Rows are one point carried round by a steady rotation, each followed by how many ticks it has turned.
The counts run from 0 to 149.
[145 132 125 109 114 153 131  97 159 123 149 114 106 116 145 134 173 132
  90 147 131 117  92 146 167 166  61 159 100 178 117 131 148 154  95 148
 133]
115
[119 138 116  39 165 128 132  95 133 123 121 158 153 154 147 125 150 119
 161 101 118 142  94 145 140 115 177 129 124 184 127 156 128 112 156 140
 109]
72
[147 151 149 179 128 139 114 129 165 123 111 145 179 164 173 102 154 145
 124 134 158 156  87  93 162 161 180  93 106 109 118 173 119 122 137 106
 112]
146
[128 155 144 115 116 147  99 112 150 148 145 120 110  84 103  98 174 148
 123 160 103 127  96 114 135 115 114 177  91 178 123 156 178 131 112 170
 135]
111
[130 138 133 141 116 126  65 131 159 126 122 106 110  83  97 110 195 159
 104 155 118 132  88 129 136  98 128 153  70 159 124 170 161 140 125 155
 132]
110
[168 145 150 160 130 103 110 128 179  99 139 116 147 132 119 140 114 158
 139 174  97 108 115 161 135 119  91 147 125 175 134 207 120 114 101  99
 124]
23
[132 191 151 126 122 133 136 126 131 120 121 146 201 146 154  99 136 141
 128 132 163 172  87  93 130 116 205 108 129 124 109 152 105 113 104 164
 116]
148
[138 146 154 142 106 146 197 104 142 109 118 127 121 115 118  92  81 102
 120  92 170 103 151 105 147 154 112 149 141  95 128 103  69 136 116 132
 128]
132
[120 115 129 152 114 160  64 118 153 105 113 106 122 144 137  96 137 158
  90 154 166 140 124 142  69 111 105 152 105 148 124 136 124 153  99 155
 155]
105
[132 110 141 141 127 140 187 107 120 130 127  99  99  88 112 114 139  90
  98 126 156  66 156 137 142 142  83 121  88 130 162 136  75 126 152 100
 121]
125
[160 187 186 173 109 124 155 136 134 126 106 133 136 110 120  72  94 142
 147 116 107 143 139  68 144 125 152 142 129  95 126 154 133 120 122 120
 103]
139
[137 176 116 127 159 120 114 143 120 107 142  99 106 214 151 103  96 156
 127 101 149 160 131 114 129 195 122 151 125 132 124 151 112 124 124 149
 135]
59
[157 171 148 181 120 138 144 106  91  94  80 155 151 134 126  88 110 157
 128  95 171 134 137  81 135  98 128 104 111  84  98 160 107 120 131 120
 134]
141
[103 127 153  84 107 118 190  99 149 152 143 112 127  91 108  95 164  95
  99 141 132  74 105 137 152 126 125 164 110 145 136  89 105 148 113 165
 128]
120
[113 131 148 123 104 106 115 155 177 157 136  87 133 102 124 139 160 103
 113 152 165  97 137 160 202  86 141  90 118 174 126 156 132  93 131  98
 133]
34
[129 154 183 127 117 112 178 152 137 171 149  75 124 128 156 142 139  97
 157 136 140 145 144 137 202 161 116  92 138 128 160  88 151 139 146 115
 127]
43
[134 172 140 141 125 149 124 133 128 125 115 149 175 142 137 102 163 140
 114 126 185 155 105 100 118 107 195 107 120 122  77 159 109 100 105 150
 135]
149
[110 196 172 133 150  85 168 155  76 140 129  70 118 172 132 119 102 122
 130 122 122 153 143 110 120 138 131 111 105 101 183 148 111 149 153 119
 122]
52
[123 152 150 140 165 118 121 127  80  82  96 113 123 202 135  92 113 162
 141  86 162 131 134 117 129 161 129 142 115  90 111 118 108 142 154 158
 163]
57
[167 167 131 182 120 151 119 118 120 101  95 138 116 141 150 103 103 165
 125 101 170 158 137  86 155 142 113 105 111 106 101 176 126 103 125 107
 121]
142
[154  99 150 140 110 123 103 120 182 103 125 121 146 125 147 139 140 148
 118 140 170  91 124 174 195 121  88 115 137 171  85 136 136 100 111 120
 162]
30
[110 151 111  95 171 117  97 120  94 104  96 140 132 180 114  93 141 159
 116 102 133 116 129 115 110 101 179 146  95 125  89 167 130 110 147 154
 140]
65
[125 110 122 167 113 149  55 141 171 112 136 110 103 137 160  95 155 159
  87 179 136 138 130 143  99 142 101 154 110 157 128 153 143 145 106 138
 139]
106
[123 174 148 152 117 108 180 116 143 116 108  98 130 124 129 104  81 122
 110 115 152 130 132  88 118 119 130 114 127 100 175 168  78 132 129 101
  87]
136
[105 148 178 109 106 106 171 131 144 145 132  95 146  88 118 122 134  98
 129 156 138  97 155 152 181  58 132 112 142 148 119 121 145 118 107 147
 153]
36
[133 129 146 166  95 147 172 110 135 104  87 115 112 120 142  91  99 113
  99 102 180  99 156 108 140 150 109 125 125  79 132 105  63 124 139 109
 130]
133
[127 117 165 153 138  85 104 122 168  75 104 117 175 111  95 158 150 149
 133 139 131  98  86 149 163  71 126 135  88 153 137 177 112 143 125 119
 151]
25
[150 149 121  92 179 139 131 111 112 126 126 147 103 184 147  87 116 160
 128 124 109 123 142 136 133 142 134 154 124 172  71 190 158  91 131 135
 132]
67
[134 138 131  81 193 148 165  88 103 109 113 152 139 187 163 112 120 154
 116 123 124 123 138 144 117 127 123 144 111 173  92 185 145 104 131 139
 132]
68
[125 120 171 168 116 151  62 130 157 108 103 123 156 123 125 101 146 148
 150 123 123 157  98 118  89  98 141 151 111 124 153 111 129 182 131 163
 151]
101
[142 154 163 114 118 147 179 122  91 140 139  81 124 109 137 157 117 100
 137 130 183 136 163 147 175 117  70  92 139 160 145 129 133 115 121 127
 143]
40
[137 140 142 140 115 130  80 122 174 121 150 100 112 144 160  96 149 157
  91 200  91 142 100 137 107 131 102 158 109 168 143 163 151 164  93 145
 121]
107
[170 172 129 150 108  88 101 152 156  81 132 120 134 111  94 126 111 166
 125 143 116 123 111 134 120 138 122 191 147 137  96 154  86 135  81 139
 144]
19
[142 148 166 159 124 104 101 138 167  95 158 132 157 127  85 134 109 124
 168 158 103 111  89 132  92 130 139 173 137 137 162 145  62 150 115 136
 128]
16
[131 142 138 132 113 158  67 111 145  88 129 109 118 132 130 101 112 156
 106 143 146 166 102 116  73 100 109 173 135 166 124 125 122 158  72 186
 146]
104
[130 125 160 146  94 127  85 144 113 112 104 103 128  99 119 104 110 121
 153 118 118 123 168 123  28  88 150 142 146 120 131  90 118 146 139 118
 137]
93
[116  98 134  80 141 133 158 119 113 141 100 137 145 102 161 141 160  82
 158 114  78 105 154 158  88 112 167  91 116 157 123 115 118 130 175  91
 109]
81
[124 136 180 146 129 146  76 124 163 109 129 114 149 125 130 102 114 136
 169 145  96 167  97 113  79 105 117 148 131 137 186 119 135 184 129 139
 130]
100
[135 155 111 115 166 131 103 139 106 110 105 139 110 175 128  86 144 172
 122 105 140 124 144 124 117 139 166 151 104 144  71 180 148  85 155 136
 135]
66
[137 187 127 156 116 133 132 150  81 112 137 133 135  83  71 146 141  94
 172 150  88 140 133 136  74 133 150 156 137 126 147 129  77 143 133 154
 106]
8
[119 145 171 114 117 112 206  97 132 129 118 107 120  82 112 136 124  90
 134  97 113  89 104 105 173 137 108 128 104 110 181 119  94 156 145 119
 109]
128
[146 143 152 139 123  94  73 138 174 102 112 119 144  91  87 137 153 158
 146 127 133 109  80 143 181  97 130 136 108 158 119 176 146 114 131 121
 134]
26
[153 138  73 158  82 191 112 149 112 116 128 134 105 103 148 132 167  85
 131 130 140 127 149 164 110 186 127 118 160 123 129  96 100 115 148 140
  94]
2
[134 172 181 144 163 116 134 158 102 132 121 112 114 173 108  79 102 142
 179 100 113 146 142  92 149 178 148 152 131  97 133 127 142 130 158 147
 145]
55
[106 172 167 141 113 117 177 152  89 145 131  72 111 143 123  99  90 102
 122 128 168 125 187 127 132 142 124 124 145 102 130  82 112 134 119 159
 158]
48
[ 96 140 125 130 176 112 108 139 138 113 114 121 128 226 147  85 118 143
 126 120 148 128 117 129 121 156 176 139 105 132 153 166  92 131 164 126
 126]
61
[139 123 107  49 120 143 151 122 142 127 123 157 121 138 173 107 141 118
 151 113 100 115 126 151 140 143 174 149 166 173  51 123 134  94 123 137
 115]
75
[133 139 157 174 127  96  87 139 159  78 121 134 157 122  92 129 132 131
 146 147 126  88  86 139  94 133 150 152 131 121 133 129  64 144 133 143
 153]
17
[ 86 172 172 148 161  99 128 148  86 146 114  92 127 175  96 113 130 135
 148  98 152 144 144 110 109 130 145 110  94  98 174 135 121 131 182 122
 137]
53
[124 136 149  96 106 108 145 107 165 111 130  95 165 133 165 157 131 116
  96 155 182 115 117 167 176  93 110  98 136 179 131 151 117 124  89 130
 136]
32
[147 144 175 117 123 126 116 107 171  88 138 119 165 112  98 135 122 137
 147 128 169 105 116 157 163  77 114 140 147 197 104 154 118 104  91 155
 174]
28
[122 151 172 116 101 109 149 144 172 164 145  87 127  91 124 128 146  98
 129 167 134 112 146 147 205  87 139 106 144 164 115 141 159  97 105 123
 133]
35
[121 176 142 140 135  85 165 167  75 147 127  66 100 176 143 118  95 127
 128 139 122 147 154 111 150 169 113 116 110  99 157 133 140 152 143 110
 117]
51
[ 97 161 166 131 108 109 139 157  96 139 117  81 131 123 116 131 161 106
 148  98 180 119 131 123 180 128 149  98 130  95 144  70 111 143 155 137
 158]
45
[157 122 130 171  89 139  81 165 121 103  80 111 107  88 141 106 122 142
 156 126  98 147 168 111  55 125 125 141 146 109 110  90 147 147 146 103
 138]
94
[130 131 122 113  78 127 168 131 120 140 119 113  69  70 104 108 175 122
  93 115 147  77 144 129 165 148 116 148  99 128  84 100 123 119 114 130
 139]
122
[125 113 119 133  84 107 100 165 146 129 106 107 108  99 160 137 129 116
 160 108  98 145 130 132  75 145 148 110 146 109 148  90 114 163 163  75
  98]
90
[147 134 174 140 141  87 130 111 168  85 125 116 168 122 116 150 113 142
 127 164 113 115 102 153 141  86 112 147 104 158 143 189 119 150 107 119
 135]
24
[133 169 165 156 154 108 113 163 103 143 107  98 110 168  97  91 131 145
 164 107 135 137 142  97 154 165 154 129  90 100 150 126 140 127 182 123
 146]
54
[150 186 113 148  93 107 124 173  93 126 138 128 117  82  94 143 153  91
 163 166  73 138 130 125 108 153 158 149 141 110 158 124 105 148 131 142
  81]
7
[104 121 140 107 108 102 131 126 160 128 124  83 148 119 140 145 150 117
  95 153 187  95 118 173 179  78 123  86 121 173 140 152 111 111 114 116
 130]
33
[142 105 139 107  97 143 145 125 130 114 123 112 128 124 174 152 101  86
 158 116 108 152 151 152  66 152 121 105 165 138 153  89 101 177 136 100
 105]
88
[121 161 104 144 103 159 155 145 102 109 153 122 136 121 155 139 141  68
 134 177  96 135 149 163  82 167 120 128 155 119 181 109  82 157 127 144
  96]
4
[161 108 138 108 106 161 130 126 128 120 127 118 104 107 177 151 100  90
 168 113 105 143 162 145  90 177 103 112 171 152 129  84 122 142 136  85
 105]
87
[146 182 159 134 120 135 129 127 157 133 132 144 163 153 172  97 131 140
 138 135 138 173  86  80 168 153 187 109 132 121 111 164 123 117 111 130
 111]
147
